One turn sends every row of this set to another row. A few are shown first. Where does it send the rows asked after them?
j398: [ 1.12 -0.43 -2.28  0.90 -0.34  0.56  1.14 -0.63  2.06  0.04 -0.43 -0.88
  1.32 -1.95]
j329: [ 0.76 -3.38 -0.99 -1.60 -0.01  0.65 -1.12 -0.97 -1.07 -1.53  1.08 -0.12
 -0.47  0.70]
j684: [ 0.77 -1.71 -1.76 -0.48  0.78  0.60 -0.61  0.91  0.40  1.60 -1.37 -2.05
  0.69  2.06]
j31: [ 1.86  0.21 -0.26  0.47 -0.46 -0.08  1.94 -0.75  1.00 -1.99  0.31  0.43
 -0.58  2.04]
j833: [ 1.07  0.92 -1.92 -0.32  0.36  0.77 -2.41 -0.18  0.44 -0.30 -0.87  1.11
 -0.54  0.46]
j940: [-1.22 -2.08 -0.91 -0.13 -1.33 -1.43 -0.11  0.24 -1.51 -0.33  0.34  0.78
 -1.35 -0.80]
j378: [ 2.02 -1.31 -0.60  0.95 -0.67  0.40  2.28 -1.51  0.60 -1.63  0.69  0.28
 -0.89  1.25]
j591: [-1.00  0.07 -1.03 -1.32 -0.28  0.16  2.81 -1.30 -1.02  0.70 -0.93 -0.47
  0.79 -0.73]
j105: [-0.69  1.23 -0.71 -1.32  0.52 -0.60  2.76 -1.02 -0.18  0.50 -1.51 -0.51
  0.22 -0.52]
j727: [ 0.28  0.17  0.06 -0.09 -1.36  0.27  1.87 -1.25  0.73 -2.61  0.62  0.20
 -0.45  1.92]
j879: [-0.25 -1.57  0.18 -2.38  0.61  0.86 -0.47 -0.58  0.36 -3.12  0.70 -1.70
  0.03  0.47]
j163: [ 1.84 -2.29 -1.14 -0.67  1.29 -1.23 -1.10 -1.04  0.14 -1.22  0.08  0.48
 -2.40  0.73]
j289: [-0.54 -3.08 -0.91  1.05  0.28  0.79 -0.54 -2.17  2.42 -0.47 -0.57 -1.87
 -0.29  1.74]
j647: [ 0.52 -2.31 -1.09  1.03  0.90  0.40 -0.91 -1.22  2.60 -0.16 -0.93 -1.39
  0.17  2.67]
j111: [-2.68 -1.33 -0.82 -0.14 -0.27 -0.64 -0.18 -1.49  1.04  0.15 -1.50 -2.61
 -2.42  0.30]
j438: [ 0.52 -1.19 -0.36  0.42 -1.63  0.67  2.13 -1.88  0.27 -2.15  0.99  0.04
 -0.76  1.16]
j930: [ 0.50 -1.85 -0.52  0.93  0.86 -1.90  1.14 -0.07  0.24 -0.66 -0.40 -0.77
 -2.28 -2.19]
j247: [ 1.01 -0.46  0.12 -0.33  1.50 -0.69  1.16  1.87  0.83 -1.28 -0.50 -1.77
  0.37 -1.20]
j202: [ 2.03 -1.00 -1.96 -0.06  0.86  2.50 -1.06 -0.48  0.53 -0.14 -0.19 -0.64
  0.43 -0.95]
j578: [-0.45 -2.65 -1.09 -0.01  0.82  1.11  0.75 -0.76  1.18  0.63 -1.19 -3.92
 -0.47 -0.07]
j937: [-1.81 -2.91 -0.49 -1.40  0.84 -0.26 -0.55  0.96 -0.12  1.74  0.23 -0.30
 -1.33  0.71]
j309: [-1.38 -2.37 -0.21 -0.70  1.82 -1.15 -0.05  0.55  0.92  1.45 -0.38 -0.61
 -2.57  0.02]
j98: [-0.87 -1.28 -0.69  0.44  0.18  0.00 -1.48 -1.09  2.50 -0.72 -1.09 -0.96
  0.08  3.07]
j523: [ 0.83 -0.56  0.12 -1.56  1.91 -1.06 -0.63 -0.65  1.43 -2.79 -0.39 -1.01
 -1.93  0.41]
j524: [ 0.18  0.58 -1.41 -0.61  0.79 -1.11  2.63 -1.22 -0.47  1.32 -1.49  0.31
 -0.31 -0.44]
j595: [-0.08 -0.44 -1.76 -0.76  0.01 -0.17  2.56 -1.38 -1.28  1.52 -0.94  0.16
  0.25 -0.61]
j41: [-1.31  0.89 -2.25  0.20 -2.06 -0.70 -0.22 -0.92  1.26 -0.34 -0.53  0.98
  0.26 -0.83]
j225: [-1.52 -0.33 -1.55 -0.64 -0.25 -1.01 -1.53  0.06  0.32  1.03 -1.77 -0.77
 -1.32  2.54]
j952: [-0.88 -0.39 -2.11  0.93 -1.43 -0.20  0.89 -1.93  1.82 -0.39 -0.34 -0.51
 -0.20 -2.52]
j502: [-0.66 -0.61 -0.23 -1.29 -0.62 -0.33 -0.07  2.07 -1.07 -1.02  0.28 -0.08
  1.37  0.18]
j552: [ 0.68  0.95 -2.38  0.19 -0.93  0.13  0.03  0.32  1.53  0.22 -0.52  0.54
  1.89 -0.36]
j23: [-0.29 -0.94 -1.13 -0.18  0.31  2.21 -0.56 -2.10  0.98 -1.47 -0.09 -1.66
 -0.88 -2.40]
j367: [-1.33  1.00 -1.21 -0.49 -0.29  0.53 -1.82 -1.67  0.96 -1.59 -0.72  0.04
 -1.95 -0.92]
j38: [-1.88 -2.15 -0.56  0.48 -0.38  0.27 -1.09 -2.08  2.34 -0.98 -0.68 -1.44
 -0.48  2.36]
j815: [-1.78 -2.17  0.15 -1.93  1.41  0.46  0.03  1.56  0.60  1.04  0.15 -1.52
 -0.05  0.51]
j725: [-1.34 -1.68  0.44 -1.36  2.32 -0.46  0.46  1.14  1.71  0.68 -0.43 -1.92
 -1.33 -0.12]

j38 -> j289
j930 -> j247
j225 -> j111
Now these:
j309 -> j725
j833 -> j367
j329 -> j163
j438 -> j378
j552 -> j41
j524 -> j105

